arr =
array([[ -2.01,   6.11,   2.51,   3.59,   9.87,  -8.25,   4.88],
       [ 15.27,   7.40,  -9.73,   7.42,   5.77, -16.85,   9.70],
       [ -0.11,  15.85,  15.37,  12.95,  -6.25,   3.14,  -0.15],
       [ 11.60,  -1.37,   6.44,  10.60,  -0.35,  -7.40,   0.68],
       [ -0.68, -11.49, -14.58,  12.52, -10.84,  15.92,  14.89],
       [  4.94,  -1.51,  -1.81, -13.42,   9.04,   0.61,  -7.92],
       [ -5.07,  -4.29,   5.19,  10.95,  10.78,  -2.73,  -7.50],
       [ -3.93,  -2.47, -12.00,  14.69,  -4.07, -11.65,   3.20]])
Rows and columns are counted from 1.
(1, 1) -> -2.01
(2, 5) -> 5.77
(2, 2) -> 7.40
(7, 5) -> 10.78
(3, 5) -> -6.25
(8, 5) -> -4.07
(2, 7) -> 9.70
(2, 1) -> 15.27
(4, 3) -> 6.44
(8, 7) -> 3.20
(2, 3) -> -9.73
(8, 3) -> -12.00
(8, 1) -> -3.93
(6, 2) -> -1.51
(6, 6) -> 0.61
(8, 2) -> -2.47
(4, 4) -> 10.60
(2, 6) -> -16.85
(3, 1) -> -0.11
(4, 2) -> -1.37
(4, 7) -> 0.68
(7, 7) -> -7.50
(7, 4) -> 10.95
(5, 2) -> -11.49
(1, 4) -> 3.59
(1, 2) -> 6.11
(6, 4) -> -13.42

X =
[[-27.4   8.1   1.6 -31.9 -18.7   5.8 -33.8  -1.6  10.4  13.1  28.6]
 [ 49.6  43.9   4.4   9.1 -16.4   6.7 -39.2 -10.4  15.5 -24.1   6.1]
 [-21.4   2.6 -40.0  12.9   0.1 -27.1   4.9  45.2  30.0 -14.2  10.0]
 [-23.7  24.7   2.6  39.3  28.2 -46.1  13.1  -0.7  40.9 -18.3 -32.2]
 [  9.3   3.6  11.3  -9.6 -13.5 -18.7  13.5 -48.1  12.6 -43.3   8.1]]
Indices start at 1.
row 1 col 1: -27.4
row 5 col 8: -48.1
row 4 col 4: 39.3
row 5 col 2: 3.6
row 1 col 10: 13.1
row 1 col 2: 8.1
row 4 col 2: 24.7
row 3 col 7: 4.9
row 3 col 6: -27.1
row 5 col 10: -43.3
row 5 col 6: -18.7
row 3 col 5: 0.1
row 3 col 3: -40.0
row 2 col 1: 49.6
row 3 col 8: 45.2
row 2 col 7: -39.2
row 2 col 9: 15.5
row 4 col 7: 13.1
row 5 col 4: -9.6
row 2 col 8: -10.4
row 3 col 11: 10.0
row 1 col 9: 10.4
row 1 col 6: 5.8
row 2 col 4: 9.1
row 3 col 10: -14.2
row 2 col 5: -16.4
row 1 col 11: 28.6
row 4 col 5: 28.2
row 1 col 8: -1.6

M =
-93,-215,432,325,-287
-62,23,-191,-51,-217
53,-126,154,-694,37
-207,6,213,146,-372
-141,101,312,651,-182
Indices start at 1.
(1, 1) = -93
(5, 4) = 651
(5, 5) = -182
(1, 5) = -287
(2, 4) = -51
(3, 5) = 37
(5, 1) = -141
(5, 2) = 101
(4, 5) = -372
(2, 3) = -191

a = ((-13.351, -47.021, 55.781, -18.782, 42.492, 178.662, 17.363, 204.235, 36.316, 40.226, 51.672, -9.766), (80.329, 110.970, 139.154, -103.366, -24.362, -56.482, 4.317, 11.761, 91.693, 17.936, 43.846, -63.084), (52.794, -1.275, -3.886, 35.365, -18.086, 39.127, 30.881, 66.410, -119.285, -111.673, -8.626, 43.983), (-9.921, 15.808, -22.179, 62.811, 95.896, -25.522, 26.169, 3.703, 120.805, 10.670, 58.861, -56.235), (-11.378, -32.504, 11.960, -32.657, -30.409, 94.042, 3.521, 36.042, -29.286, -68.786, -70.135, 40.094), (12.009, 6.950, 3.232, -18.335, 7.432, -5.926, 22.042, 149.819, 46.228, 28.968, 147.621, 64.798), (77.504, 14.547, 190.687, 62.746, 47.699, 27.069, 19.345, 54.154, -63.850, 30.121, 9.306, 186.220), (21.275, -10.718, -5.490, 19.605, 65.007, 175.619, 54.932, 43.916, 99.036, -66.788, 61.617, -8.084), (18.916, 47.545, 129.947, 71.574, 21.279, -3.980, 1.536, 14.330, 36.710, 2.442, -41.938, -127.949), (61.254, 69.667, 45.940, 211.140, -0.242, -244.768, 25.641, -9.053, 161.810, 46.893, -33.026, -7.358), (-13.192, 7.802, 57.552, 194.756, -8.036, -120.399, 12.518, 4.069, 121.898, 52.076, -72.520, 57.537), (15.804, 38.994, 161.194, 22.088, 130.475, 98.492, 38.472, 170.103, 79.913, -10.615, 30.844, 14.349))
Rows and columns are counted from 1.
(1, 1) = -13.351
(2, 5) = -24.362
(12, 11) = 30.844
(4, 5) = 95.896
(11, 6) = -120.399
(10, 12) = -7.358
(9, 8) = 14.330
(9, 7) = 1.536
(7, 1) = 77.504
(12, 10) = -10.615
(3, 7) = 30.881
(12, 4) = 22.088
(2, 7) = 4.317
(11, 7) = 12.518
(6, 6) = -5.926
(7, 8) = 54.154
(2, 11) = 43.846
(5, 2) = -32.504
(6, 12) = 64.798
(2, 8) = 11.761
(1, 8) = 204.235
(7, 5) = 47.699
(7, 7) = 19.345
(4, 12) = -56.235
(10, 6) = -244.768
(1, 2) = -47.021
(12, 5) = 130.475
(11, 11) = -72.520
(12, 8) = 170.103
(10, 4) = 211.140
(2, 2) = 110.970
(8, 1) = 21.275
(3, 3) = -3.886
(2, 9) = 91.693
(5, 7) = 3.521
(12, 1) = 15.804
(3, 9) = -119.285
(10, 9) = 161.810

grid =
[[ 1.1 -0.2  4.9 -1.9  4.0 -3.4  1.8 38.2  1.1 -0.8  1.2  0.9]
 [ 1.3 -0.3  8.5 -2.2  0.1  0.1 -0.2 32.5  0.5  4.9  1.4  1.0]
 [ 1.6  2.8 -0.7 -0.3  7.6  2.8  1.5  3.7 16.4 11.0 -1.7  0.5]
 [ 2.0  4.2 -1.0  7.2  0.4  2.5  1.5 13.8  8.9 13.2  0.4  0.9]
 [-1.2  2.7  0.1  2.6  3.8  4.7  1.4  4.7  4.6 22.7 -0.6 -0.7]
 [ 0.0  5.9  3.0 -0.4  5.2  0.0  2.7 17.4 26.2  0.7 -4.7 -0.5]
 [ 0.9  3.2  2.1  1.9 -0.5  1.0  4.3 32.4  7.9  3.6  2.4  0.7]
 [ 3.8 -0.1  1.9  1.0  1.7 -0.2 -0.4 45.1  0.9  1.2  2.4 -1.1]
 [ 2.2 20.3 11.0  1.6  3.8 -0.3  1.9 -0.5  0.3  2.8  1.0 -1.3]
 [ 0.6 -0.1  2.4 -2.2  0.0 -1.9  3.3 27.2  5.9  7.7  2.9  1.0]
 [-1.6 24.0  1.7  0.7  3.5 -2.2  0.0  4.1 16.8  4.1  0.6 -1.3]
 [ 3.5  5.8 11.4  0.2  6.5  5.7  0.5  2.5  6.9  8.6  1.3  0.7]
 [ 3.9  3.2 16.6  6.5  1.7  3.8  1.7  1.8  0.3  2.1 14.6 -2.0]
 [ 2.5  8.5 -0.1  4.6 -2.5 -0.6  1.9 11.6  5.6  6.5  1.3  2.2]
 [ 0.7  1.5 -1.0  0.0  1.0  0.2  0.3 34.8  3.8  4.5 -2.6  2.1]
 [ 1.1 -0.4  3.7  0.8  1.5  0.8  0.9 42.5  4.4 -1.3 -1.9  1.5]]
Rows and columns are counted from 1.
row 1 col 1 -> 1.1
row 4 col 4 -> 7.2
row 10 col 5 -> 0.0
row 16 col 1 -> 1.1
row 6 col 8 -> 17.4
row 5 col 7 -> 1.4
row 11 col 1 -> -1.6
row 2 col 8 -> 32.5
row 16 col 11 -> -1.9
row 8 col 10 -> 1.2
row 13 col 12 -> -2.0
row 5 col 2 -> 2.7
row 15 col 2 -> 1.5
row 3 col 6 -> 2.8
row 15 col 12 -> 2.1
row 12 col 6 -> 5.7
row 15 col 11 -> -2.6
row 11 col 11 -> 0.6
row 14 col 11 -> 1.3
row 12 col 9 -> 6.9
row 8 col 5 -> 1.7
row 2 col 9 -> 0.5
row 16 col 6 -> 0.8
row 16 col 3 -> 3.7
row 5 col 1 -> -1.2
row 10 col 12 -> 1.0
row 6 col 6 -> 0.0
row 8 col 7 -> -0.4
row 4 col 1 -> 2.0
row 2 col 11 -> 1.4
row 15 col 3 -> -1.0
row 3 col 8 -> 3.7
row 10 col 2 -> -0.1
row 7 col 3 -> 2.1
row 7 col 12 -> 0.7
row 12 col 3 -> 11.4
